One vector is turned by the same rotation once a tick. Each row is the vector after some number of ticks, and that number follows the row.
The counts run from 0 to 310.
[  1  -4  14   8   7  15  -5  -8 -10   6  22  30 -11  -6  -3  13  -1 -27
  17 -18   2  46  -5   9 -13 -20  -7 -18  -7 -21   1  20  -4 -12   5   9
   9   4   4] | 18
[ -6 -10  -4  15   9   9  14  -5 -26   1 -14  -7  26 -22  -8  -2  17 -28
   7 -13   1  16  27   5 -13 -21 -24  -2  -9  -1  16 -14  -2  -5 -18 -10
  12  24  12] | 309
[  4  16  -1  -2   1  15  20   8 -15  -1   5  11  -6 -22  21  14 -12 -14
   5   3 -13  40 -16  12 -12  -9   0  -6 -13 -32  11  26  -9  -9 -16  -7
   4  12  10] | 168
[ 17 -17  -3   9  -3   5  -4  -3 -10   3   4  24   5  19  -5   2  -8 -31
  10   4   9  37   1  22 -34 -19  -6 -15   5  -1  -3   6   5  -4  14  -5
  -1  18  17] | 21
[  9  -6  10  18  -9  -3   8  -4 -34  -5  13  -5  20   5  -1 -11   1 -17
  19   6  21  12  10  -8 -39 -10 -14 -19   7  12  -4   1  22   2  -9   7
  18   5   3] | 84
[  7  17  -2  -1  -4   5  18  21  -8  -1  -4  10  -1 -16  -6 -13 -15   8
   5 -27   9  24   7  15 -14 -41  -6   1  15  -2  11  14  -3  -3 -26 -13
 -25  13  18] | 38
[  4  -4  18  15   5  -9 -11  -1 -10  11   3  -8  -4  13 -11 -22  -1 -30
  -3  -6 -11  16   5   7 -45 -10 -12  -3  -3  13   1   3 -12  -7  17 -14
   2  18  25] | 140
[ -9  -2  -1  16  18  12  17   1 -25   2  -4  -4  19 -35  -5   0  14 -25
   5 -18   1  21  20  -3  -7 -19 -19  -5 -11 -11  15 -11  -3  -6 -17  -8
  15  15   4] | 310
[  2  -3   9   3 -16  -3 -18  19 -22   6   0  12   6   4  -3 -10  -9 -10
  18  18  12  26 -12 -26 -32 -27 -13   0  10  -4   7 -12  -3 -20 -12 -18
  -9 -11  20] | 207
[  3  11   3   5  -1   3  20   5 -26   3 -13  10   6 -12   4  -9   5  -5
  -3 -21 -11   8  29  17 -16 -19 -16  -1   4  23  20  11   3  10 -30 -11
  -6  11  25] | 41
[  2  10  37   9 -21   7  12   6   3  19  -5 -10  21  21  16  -8 -30 -16
   2  12   6  10  -8  -3 -24 -17 -19   4   3 -25   8   3  10  -6  -5  -1
   0  -1  22] | 276
[  5  15   3  12   7  27   5 -12 -11 -10  11  10  -8 -10  -2  -6   2  -8
  21 -20  11  27   0   1  -4  -7   4 -15  10  -1   2  23  14 -21 -24  10
  35  12   9] | 236
[ -1  -2  17  13   4  21   8  -3 -14 -11  21   4  -9  -7  11   6  13   1
  15 -10  -3  21  19   9 -12 -14   4 -11  13  11   0  29  16  -8 -22   7
  36   9  17] | 229
[ -6  -2  -3  21  -6   2  19   3 -22   3  -3  -9  24   3  15  12 -11 -24
  -3  -7 -21  14  19  12 -24 -11 -19  -9  -3 -12   5  10   4  10 -23  -5
   0  15  23] | 159
[ 12 -20   7  19 -10  -4  -1 -13 -13   9  11  24  14  16   0  15   0 -33
   5  -1  -4  29   8  20 -23 -18 -22  -4   4 -10  -2   8  10  -9   4  -4
   5  11  14] | 15
[ -4  13  31   0  19  31   6 -12  -3   7  -9   1   1  -3   0 -11  16  -6
   8  -1  -4   7  18 -13   1 -23   2   7   7 -18  23  22   2 -18 -15  -6
  33  16  15] | 117
[-17  -8  10   3   8  16 -13  17 -27   6  12   4 -18  -1  13  -7  -5  -7
  19   5  -1  33  -4 -28 -15 -26  -5  -7   1   5  14  -4 -10 -10 -20   2
   4 -20  21] | 211
[ -6  16  38  11   6  27  -3 -17  11  20   4   3  -4  -9   3 -14   1 -16
  15 -11  11  12   6  -8   8 -18  -6   8  -6 -22  21  13  -1 -28  -9   5
  20  13  15] | 124
[  9  10   6   7  -6  14   1   0   0 -14  22   6  -1  -5   3  -1  -4  13
  19  -8  17  28  -5  11 -11 -25   5  -5  27 -11  -3  28  10 -21 -24  -3
  23  12  18] | 231
[  5  26  17  -5  -9  18  13   5 -28   0  -6  21  -9 -28   5  -7   5  -1
   7 -11 -12  23  -1 -12  -6  -9 -12   0   4  -3  20  22  -7 -11 -34 -16
   8 -10  17] | 49
[-19   1  -1  10  14  12  19  -1 -19 -11 -12 -15  11 -23 -11 -11  17 -17
  14 -18  -7  26  16  -2 -11 -27  -7 -14  -7 -11  10  -3 -10  -8 -13   6
  24  26   2] | 304
[ 10 -10  21  25  -2 -12  21  -7 -19   1  22  -9   0  16  12 -23   8   7
  -4  15  16  19   6  13 -29 -23 -17  19   0  17 -12   7   8 -13   0   1
   2   2  22] | 71
[  8 -19  -2  11   7  11  -2  -5 -21   5   0  25  -4  14   1   1  -1 -34
   6   1   0  35  11  14 -32 -16  -2 -16  -5   7   9   6   7   1  12   4
   7  14  20] | 22
[ -1   3  23  14  -3  -3  19   3  -9   1  28  -9 -14  -1  14 -25  -2  15
   6   6  19  32 -16   4 -14 -30  -9  23  -3  -3 -10   9  -4 -22  -7   4
  -4  -6  16] | 69
[ -3  -2  26  21   3   1  17 -10 -33 -14  21  -3  -6  -6  -3 -17   9  -6
  16  -8   9  16  15  -5 -29 -15 -10 -13 -10  14  -4  16  11  -2  -8  20
  26  -3  -2] | 79
[  0   2   7  12  -6 -11 -12  11  -7   4   4 -18   3  23 -17 -23 -20 -17
   8  -9 -11  19  -7   3 -46 -29  -6   0  15  -6  -2   7 -14  -6   5 -16
  -5  18  14] | 145
[ -4 -13  -7  12   0  -4  16  -3 -23 -14 -16 -15  28   0 -13 -12  17 -17
   2  -2   3  13  13  11 -27 -28  -7 -11   5  -4   7  -8   4  -7  -6  -2
  19  35  21] | 302
[  0  -2   2   7  10  11   2   6 -32   3   4 -10  15  -1   5   3  -7 -31
  19   4  19  22  15 -16 -24  -7  -7 -25  -4  12   7 -12  26   9 -16   7
  21   9  13] | 91
[-13   9   2  11  -6   3  -4  15  -9  -1   7 -23   1   4  -7 -17 -26 -12
  10 -22 -13  20  -3 -12 -32 -36  -9  -4   6 -24  -3  11 -17  -7  -9  -2
  -7  15  11] | 150
[ 12   2  -1  15   0  16   9 -14 -21 -10   8  12   7   8   2  -2   8 -10
  10  -2   9  15  19  12 -16  -4  -3 -15  17  17   0  21  23 -10 -18   2
  38  19  19] | 234
[ 11  23   8  -4  23  -5   8  -8 -11  22  -5 -12   5  10   4 -24  -3 -23
   1  -4  17  16  10  15 -23  -7 -10  14   6  28  -4  -2  12  -4  -4 -16
  -6  17  26] | 252
[ 12  13  14  -4   4  13   0  -5   4   2 -14  -6  26  12  -5  -7   5   5
   1  17   6   2   8   3 -24 -26   3  18  21 -14  10  17  15 -16  -6 -22
  23  22  27] | 114
[ -1  18  -2  -7  11  12  16  18 -13  -1  -3   5 -11 -23  -1 -13  -8   8
   9 -34   0  24  13  11  -6 -38  -6  -6  12   4  15  14  -9   2 -24  -3
 -14  10  16] | 37
[ 16  15   1   4 -19   0  16   6 -28   1 -17  17  18  -7   1 -11   3  -2
  -4  -6  -3   9  13  15 -25 -15 -15   6  15  13  14   9   7  -8 -30 -28
  -7   4  29] | 46
[ -1  -9 -10   3  23  15  11   6 -23   3  -8  17 -10   4  -1 -14  -3 -19
  10 -21  -1  30  18   9 -19 -24   5 -21   1  20  19  10  -1   9   0   6
  -1  20  21] | 29
[ -8   8  -1  13 -17   1  13  13  -6   0   6 -13  21   5   3   4 -31 -11
   4 -11 -11  18   2   4 -25 -28 -18   1   9 -29  -2  13  -1  -2 -26  -9
  -9  15  17] | 157
[  9   8  19   2 -15 -20   8   1 -16   3   8  15   9 -20 -13 -21  10   4
  24   0  23  18   0  -3  -8 -44 -20  12   4  -6  11   1   0 -19 -16 -11
 -21   1   7] | 194
[  9 -13  26  13  -3   3   9  -7 -10 -10   1 -17   4   6  16  -2   3 -19
   1  11  -6  26  -3  20 -38 -13   1  -9  -9  10   9   6  -2   2  13  10
  18  24  23] | 290
[ -2  -2  13  14   3  19  21  -2 -31  13  -3  11 -13  12  23 -24  11 -12
 -10  12  -2  24   7 -13 -11   2 -11  13 -16  15  14   3  -2 -15 -17  -1
  13 -12  32] | 60
[ -1  12  29   3 -10  -8  -4   2 -26   4  11  17   1 -34  -8  -8   3  -7
  28  -3   9  22   2 -17 -11 -27 -19  -1  -6  -2  15   6  -5 -15 -16  -6
  -6 -16   1] | 199
[ 12  -7  14   7 -19 -11  -9   2 -33   8   0  17  20   0  -7 -11   9 -20
  13  18   6  14   8 -15 -28 -20 -24  -7   3  15   8  -6   7 -10 -11 -22
  -7 -11  20] | 202
[  4  17  31   3 -18   5   6   1 -11  12 -11 -10  25  24   2 -22 -18 -12
  -5   3   1   0   4 -15 -32 -15 -20  11   7 -16   1   9  12  -5  -5  -9
   4   3  14] | 270
[ -8 -19  21  21   0   4   1 -18 -22   7  16  12  10   6   8  18  15 -30
  10  -6 -15  22  18   7  -7 -19 -24   1  -5 -12   1  13   8  -5  -7   5
  15   7  15] | 10
[  8   2  11  16 -20 -11   7   1 -26  -8  12 -10  22   7 -11 -18 -11  -7
  17   9  31  17   5  -3 -40 -21 -10 -12   9   6  -8   1  25  -6  -6   2
  13   7   6] | 83
[ -6 -23   0  13   5   9  -6  13 -17   9  11  -3  -1  19  20  -1   0  -8
   6  16   4  21  12  -9 -27 -24  -7   5   4  22   9  -8   2   5 -15  -5
   5  -6  35] | 215
